rotation steps, each row followed by its count of steps
The counts run from 0 to 350.
[ 12  -1   0 -10 -20   1 -14 -22  28 -18   3 -25  -4  -6   1  -1   8  -6
   6  -6   0   7  16  -9   7 -29   3  -3  19 -28 -19  17 -11  13   8  28
  -3 -10  12] => 74
[ 17   8  19   3 -11   4  -4 -13  -6 -17  18 -13   6  11  -2  -6  14  11
   5 -18   8 -12  10 -13   5 -26  -7  17  -5  -8 -21  27 -20  17 -13  15
 -15  -2  15] => 341
[ 19  -6 -16   0  -4  -3  -7  -3  11   3   2 -31  -4  -4 -43 -24   1  -2
  -5 -12   5 -12   3   6 -10  -7 -11 -12   4  -5 -11  12   4  29 -10 -15
  14 -25   7] => 208
[ 13   4  10  11  -4   4 -15 -25   7  -8  15 -17 -13  -4 -28  -9  -7  -5
  -2 -18  -6   8  24  15  -8 -19  -3  13  15   2  -9  26 -11  19  -9  20
   8 -12   8] => 51
[ 29   5  -4  20  -2 -13  -2   0  16 -12  -1 -11 -10  16  11   4  -3  10
   9  -6  18 -32   0  -9  13 -18 -12   0   4 -12 -17  15  10  31  -9  11
 -26 -20   8] => 155
[  1  -6 -22  -9  -8 -12  -3  -4  24  -9  -6 -22  -9   9 -34 -12  -7  -9
  18 -10  16  -9  26 -15   4 -20  10  -2   3  -5 -18  27   0  22   3  -8
   2 -15  -1] => 213
[ 17 -16 -11  11 -12   2   4 -21  19 -12   2 -20 -23  12   5  -3  -6   1
  18  -2   0 -17  16  -3  -2 -19 -24  17  11 -22 -21  -4   5  24 -18  15
 -18   0   1] => 161
[  4 -11 -13  19  -3   3   3  -5  -2   5   5 -18   5  19 -18   1  -2  -4
   1 -11   6 -40  20 -17  23 -28   2  -3   7  15 -17  12  -3  29   2  -5
  -6 -18   1] => 178
[ 15  14 -10   5   0 -18  -3  -1  13 -21   2  -9  -7  10   6  12 -17  -2
   5 -11  18 -17  21  -9  12 -25 -13 -14  -5  -4 -23  28  -1  24  -8  10
 -13 -14   3] => 3
[ 20   4   2   8   3 -14 -23  -7  23   4  -9  -8 -17  10 -19  -8  -6   8
   1 -12   1  -6   6   8  -8 -27   6   1  13  12  -8  40   1  25  -4   8
  -3 -15  16] => 54
[ -2  13  -1   9 -11 -10  -8 -21  17  -3   7 -22  -3 -13 -13  -9   7  -1
   4 -11  -3   5  25  -2  12 -27  17  10  22  -6 -14  29   0  14   8  21
  -9 -30  10] => 290
[ 11  -6 -11  10 -19   1   6   1  19  10 -11 -31  10  14 -24 -32   4  -1
  13   2   6 -14   8  -3 -14  -4  -2   1  21 -22  -9  13   8  14  -3  -3
 -11 -25  -6] => 135
[  9  10  -3   7   3 -11 -12 -11   6 -16  -5   4  -2  22 -10  -8 -12  -6
  -4 -13  -3 -25  18  -9   7 -31   5 -11   8   6  -7  41 -11  21  -8  23
  -4 -16   2] => 40
[ -1  -9 -14   9  -6  -8  -4  -1  10   6  -2 -10   2  20 -14  -4 -16 -13
  -1  -4  -8 -24  33  -9   1 -33   4  -6  12  14 -22  26  -8  23   2   1
   3  -3  -9] => 26
[ 11  -7 -10   1 -25  -8  12  -5  25 -14   3 -23 -12  10   1 -13  15   4
  -2   8  15 -15   5  -6   3 -19 -17  10  16 -38 -11  13   1  19  10  10
 -19  -9   3] => 147
[  7   5   1  10  -5  -9  -6 -19  18   6  23 -21  -8 -20 -12  -2   5   6
  -7 -10   2   9  17   4  14 -32   5  -5  18   6 -20  21  -1  14  11   9
  -5 -24  21] => 66
[ 23   2  13  21 -18  12 -19 -19  15 -11  19 -22   9  12 -12   1  -1 -14
   1  -2  13   0  18   2   9 -12   0  -7  25  -9 -13   7 -12  16  13  27
  -6 -19  10] => 302
[ -2  -8  -3  -3 -20   1   5 -15   3  -8  14 -15   8  -2  -3 -19  -2 -14
 -23  -4 -21 -10  17   6  -5 -29 -14 -18  20 -26 -21  19 -16  11  -9  16
   8 -12  -4] => 260
[  6   6 -18   8  -5  -7   0  -8  11  -5  14 -24   6   1 -35  -9  -9 -16
   9 -12  18  -9  27  -4  13 -13   7 -18   6   6 -19  19  -1  18   5  -9
   0 -28   4] => 215
[ 19  13  17  19 -15   8  -4  -8 -13 -10  14 -17  29   9 -10 -14   3  -6
  -1 -19   8 -13  13  -4   3 -14   2  -3   6 -11 -18  25 -17  11 -15  19
 -12 -26   3] => 115
[ -2 -12 -13  -8  -9 -12  -5 -24  37   0  -9 -18 -16  -7 -13 -24   0   3
  10  -2 -11   8  16  -4  -6 -27   6   4  22 -16 -13  21   7  13   0  10
   2 -19   7] => 60
[ 19  12  13   9  -9  -6   0  -9  -5  -7  11  -9  10   3   8 -14   8  16
   3 -18   2 -12   2  -7   2 -26 -10   0  -2 -16 -17  31  -7  13 -25  16
 -20 -27  12] => 117
[  4  -1 -20   4  -8  -7  -6  -6  20  -8  -3 -21   3   7 -36  -9  -9 -16
  14  -9  20 -11  27 -13  11 -15  12 -10   4   3 -18  27  -2  17   8 -11
   3 -19   0] => 214
[ 13  -9  -1  -1 -20  -7  -7 -21  32 -11   3 -13  -6  15  -4 -10   7  -3
   4  12   6   0  13  -9   3 -25  -6  -4  23 -22 -12  16 -13   9  12  24
 -13  -9   9] => 299
[ 19 -19 -19  -2  -8   2  -4 -20  12 -17  -6  -8 -11  23 -34 -22 -13  -2
  19  -6   6 -17  16  -4  -6 -15 -13   2  -3  -8 -11  15 -10  16 -17   3
   3  -3   4] => 199
[ 22 -21 -16   3  -2  -1  -2   2  12  11  -9 -28 -12  14  -5  -6   7   5
   0  -8  -1 -40  -6  -7  -3 -17 -15   4   9  -5 -15   3  10  39  -4  -9
  -4 -12   4] => 170
[ 15  15  17  14  -8   3   0 -10 -15 -10  17 -14  22   1  -3 -16   8   8
   2 -23   2 -10  12  -3   1 -19  -2   4  -1 -13 -17  27 -11  14 -23  18
 -16 -24   7] => 116
[  4 -13 -13  -4  -6  -8  14 -15  -5  -6  13 -18 -13  -3  -5  -7  13   9
 -20  -9  -5 -28   1 -10  16 -35 -21   0   3 -18 -17  10  -8  26 -10  -2
  -5 -14  13] => 182
[ 14   1   7  18  -3  -9 -16 -14  18   7  -4  -4  -6  19 -23 -13  -9   6
   8  -2  -1  -9  21   6 -14 -32   5   8  13  17 -13  38   0  16  -4  12
  -9 -10   8] => 278
[ 21   1   8  26   0  -4 -11  -9   7  17   8 -15   4  10 -32 -16  -6   4
 -10  -7  -1  -5  10  20 -14 -22  -4  -3  21  16 -10  27   1  21  -2   4
  -2 -23  11] => 280
[ 11 -10   0   0 -14  -2   7 -19  -2   3  14 -16  14  -8   8 -17  19  16
 -10  -7  -4 -13  -1 -18  10 -33 -12  -9   6 -21 -23   9  -9  10 -16   5
  -9 -25  15] => 333
[ 14   8  -9 -14 -16 -11  -6  -5  24 -28  13 -16 -12   3  -5  10  -8 -14
   8 -13  13  -1  27  -7   6 -22  -9  -5   0 -22 -23  22 -14  22   3  13
  -2  -1   5] => 226
[ 32  15  -4  10   2  -5 -15   3  10 -13  15 -22   8  -2 -10   7 -15 -11
  -6 -20  16  -6  11   7   4  -6 -12 -29  -1  -7 -18  12  -1  24 -13   6
   3 -25   8] => 230
[ -2  -4   2 -11 -17  -2  -1 -17   3 -13  14 -12   3   1  -1 -15   1  -9
 -17 -10 -21  -4  19   1  -7 -33 -15  -7  18 -26 -24  22 -18  16  -8  24
   5  -2  -3] => 261
[  7  -8 -13 -12  -5 -13  -1  -1  13  -1  -3  -8  -8   5  -5 -16   6   1
 -29  -9 -12 -26   0  -5  -3 -38 -13 -11  13  -9 -14  34  -4  27   0   6
   4  -8   5] => 32
